Each path below is one point turned by a fixed rotation once a step. After each direction that follows a path, write how fast that rotation turns it, in degrees per step (0 if it stays still).
Each turn is a multiple of 5 degrees from 10 to 175, or 0.
Path 1:
[-2.20 -6.09  5.02 -1.43  1.78 -5.26  2.53  0.61  1.18  3.26 -2.49  0.88
  0.73 -1.98  0.12 -2.83  2.59 -0.13 -1.75  1.39 -0.67  1.72 -0.17  0.69
 -0.92  0.02 -0.09  0.00  2.31 -0.15]
[-1.67 -3.31  5.60  0.65  3.48 -6.05  1.71  0.21  1.29  2.52 -2.28  0.16
  0.13 -1.21  2.44 -1.95  2.01  0.68  0.02  1.60 -2.07  3.03  0.95  0.17
 -1.36 -0.88 -0.26 -1.31  0.91 -1.94]
[-2.11 -1.95  4.23  0.42  2.34 -5.82  0.36 -1.90  0.95  4.50 -3.10 -1.35
  0.57 -2.60  3.83 -1.54  0.58  0.44 -0.26 -0.38 -0.41  1.50  1.55  1.52
 -2.39 -1.23 -1.69 -1.85  0.83  0.92]
[-2.44 -4.94  3.73 -1.45  0.96 -4.56  1.37 -1.20  0.68  4.62 -3.16  0.07
  1.06 -2.82  1.36 -2.17  1.79 -0.08 -1.89 -0.56  0.52 -0.06  0.12  1.30
 -2.66 -0.49 -1.40 -0.81  2.72  2.60]
[-1.45 -6.50  5.53 -0.58  1.85 -5.28  3.11  0.40  1.32  2.18 -2.13  0.98
  1.07 -1.24  0.19 -1.99  2.45  0.00 -1.33  1.03 -1.10  1.45  0.10  0.59
 -1.47 -0.66  0.17 -0.70  2.20 -0.23]
[-0.88 -3.46  5.02  0.51  2.91 -6.57  1.61 -0.13  1.76  3.00 -2.02 -0.29
  0.45 -1.63  2.86 -2.04  1.78  0.87 -0.16  1.03 -2.17  3.00  1.75  0.82
 -0.59 -1.13 -0.26 -0.97 -0.23 -1.80]
[-2.81 -1.98  3.96 -0.38  2.08 -5.42 -0.43 -0.93  0.42  5.89 -3.44 -0.99
  0.10 -2.85  3.48 -2.16  1.32  0.56 -0.83 -0.06 -0.08  1.70  0.91  1.22
 -1.85 -0.43 -1.90 -1.31  1.25  0.64]
[-2.65 -4.62  4.67 -1.18  1.37 -4.71  1.73 -0.84  0.33  3.65 -3.76  0.67
  0.84 -1.83  1.03 -1.49  1.66 -0.26 -1.44 -0.27  0.09 -0.17 -0.26  1.10
 -2.90 -0.16 -1.54 -1.68  3.70  2.48]
[-0.73 -5.99  5.46 -0.04  1.74 -5.70  3.22 -0.92  1.61  1.67 -2.36  0.67
  1.42 -1.34  0.92 -1.73  1.76 -0.49 -0.88  0.36 -1.54  1.81  0.13  0.92
 -2.31 -1.14  0.26 -0.87  1.34  0.01]
[-1.30 -3.61  4.23  0.10  2.10 -6.31  1.47 -0.38  1.93  4.35 -1.69 -0.47
  0.31 -2.67  2.92 -2.39  1.62  0.44 -0.59  0.97 -1.48  2.85  1.59  1.04
 -0.54 -1.23 -0.42 -0.41 -0.60 -1.42]
[-2.80 -2.75  4.10 -0.93  2.41 -4.98 -0.27 -0.22  0.09  5.54 -3.55 -0.78
 -0.45 -2.38  2.76 -2.24  2.12  1.00 -0.86  0.69  0.01  1.57  0.35  0.58
 -1.49  0.31 -1.80 -1.28  2.00  0.19]
[-2.40 -4.06  5.34 -0.06  2.42 -4.80  1.97 -0.70 -0.07  2.26 -3.81  0.85
  0.32 -0.79  1.24 -1.26  2.05  0.13 -1.02 -0.20 -0.19  0.16 -0.35  0.41
 -3.31 -0.42 -1.30 -1.64  3.49  1.82]
[ 1.01 -0.43 -1.33 -0.01  1.59  0.42 -0.45 -0.29 -0.28  0.24 -0.83  0.18
  0.17  0.16 -0.27 -0.97 -0.40 -1.37  0.47  0.31  0.19 -0.02 -0.22 -0.43
  0.69 -1.73 -0.86 -0.14  1.09 -0.59]  0
[ 0.37 -1.12 -0.17 -0.07 -1.11  0.24  0.97 -1.07  0.27 -0.63 -0.14  0.34
  0.94 -0.32 -0.58  0.31 -0.85 -0.82 -0.42 -1.13  0.24 -1.20 -0.23  0.74
 -0.90 -0.72  0.10 -0.04  0.50  1.71]  85
Path 2:
[-0.77  0.96  2.13  0.68 -0.21 -0.69  4.22  0.43  0.45 -1.24  2.28 -1.05
 -0.01  0.99 -0.69  0.56  0.65  0.17 -0.18  4.90  1.37 -3.43 -2.53 -0.70
 -5.79 -1.59  0.48  2.34 -3.68 -1.47]
[ 0.93  1.73  2.24 -1.04 -2.79 -0.13  4.62  2.71  0.40 -0.60  1.63 -1.61
  1.79 -0.39 -1.69  1.74  1.32  0.77 -0.48  3.64 -0.12 -2.55 -3.48 -2.41
 -2.75  0.21  1.21  4.58 -1.77 -2.04]
[-0.26  0.77  2.35 -0.56  0.60 -1.09  5.51  1.38  1.34 -0.41  2.83 -1.01
  1.45  1.38 -2.01  0.30  1.29  1.38 -2.64  3.88  1.71 -2.55 -1.48 -0.87
 -5.71  0.27  1.10  1.72 -1.96 -2.14]
[-0.26  0.88  1.03 -0.48 -1.12 -0.46  6.04  2.18 -0.08 -0.45  1.85 -1.42
  1.36  0.84 -3.51  0.83  2.02  1.54 -0.42  3.58 -1.60 -2.27 -2.08 -0.96
 -3.26 -1.14  1.95  5.05 -2.13  0.33]
[-0.96  1.79  1.64 -0.01  0.99 -1.14  4.09  1.46  1.61 -2.37  1.22 -2.64
  0.26  0.55 -0.94 -0.29  1.00  0.42 -1.59  4.34  2.06 -2.54 -1.68 -1.48
 -4.89 -1.30  1.32  3.78 -2.54 -1.81]
[ 0.22  1.00  2.22 -0.05 -2.70 -0.08  4.67  1.46 -0.45  0.10  2.50 -0.60
  0.84  0.86 -1.26  2.21  1.20  0.27  0.69  4.23 -0.58 -3.08 -3.86 -1.46
 -4.49 -1.41  0.58  3.35 -3.13 -1.33]
[ 0.79  1.53  2.62 -1.03 -1.05 -0.85  4.69  2.72  2.18 -1.16  1.75 -2.14
  1.81 -0.31 -1.44  0.71  1.51  1.26 -2.45  3.03  1.52 -2.46 -2.17 -2.50
 -4.13  0.87  1.57  3.18 -1.11 -3.07]
[-0.88  0.35  1.46 -0.36 -0.22 -0.88  6.35  1.40 -0.13  0.73  2.70 -0.08
  1.39  1.54 -2.95  0.68  1.72  1.25 -1.17  3.46 -0.61 -2.94 -1.90  0.04
 -4.96 -0.74  0.87  2.31 -2.13 -0.58]
[-0.32  1.89  1.15 -0.48 -0.28 -1.18  5.07  2.31  1.00 -1.88  0.85 -2.88
  0.91 -0.09 -2.47 -0.16  1.58  0.93 -1.26  3.27  0.11 -1.93 -1.90 -1.71
 -2.96 -1.08  2.22  5.69 -2.17 -0.63]
[-0.59  1.04  2.05  0.62 -0.20 -0.50  4.49  0.74  0.36 -0.93  2.31 -0.89
  0.00  1.41 -0.70  0.64  0.93  0.18 -0.04  4.69  1.49 -3.42 -2.71 -0.96
 -5.71 -1.56  0.52  2.51 -3.39 -1.75]
[ 0.93  1.56  2.25 -0.75 -3.06 -0.19  4.43  2.76  0.75 -0.54  1.42 -1.58
  1.83 -0.50 -1.47  1.57  1.71  0.76 -0.21  3.50 -0.54 -2.70 -3.49 -2.59
 -2.91  0.15  1.01  4.22 -1.80 -2.04]
[-0.18  1.10  1.97 -0.86  0.59 -0.95  5.63  1.56  1.63 -0.44  2.56 -0.99
  1.49  1.22 -1.77  0.14  1.29  1.30 -2.41  3.75  1.82 -2.99 -1.44 -1.12
 -5.57  0.29  0.98  1.70 -1.74 -2.46]
[-0.98  0.16 -0.88  0.65  1.28 -0.18  0.18 -0.61 -0.23 -0.88 -0.59 -0.73
 -0.88  0.36 -0.56 -0.96 -0.17 -0.12  0.28  0.19 -0.19  0.29  0.47  0.57
  0.19 -1.51  0.62  1.38 -0.61  1.55]  80
[ 0.51 -1.21  0.05  0.17  0.16  0.30  2.24 -0.05  0.55 -1.09 -0.10  1.30
 -1.23 -0.74 -0.47  0.84 -0.75 -0.14  0.12  0.19  1.14 -0.30 -0.07 -0.20
  0.53  0.25 -0.01  0.69 -0.29 -0.51]  0
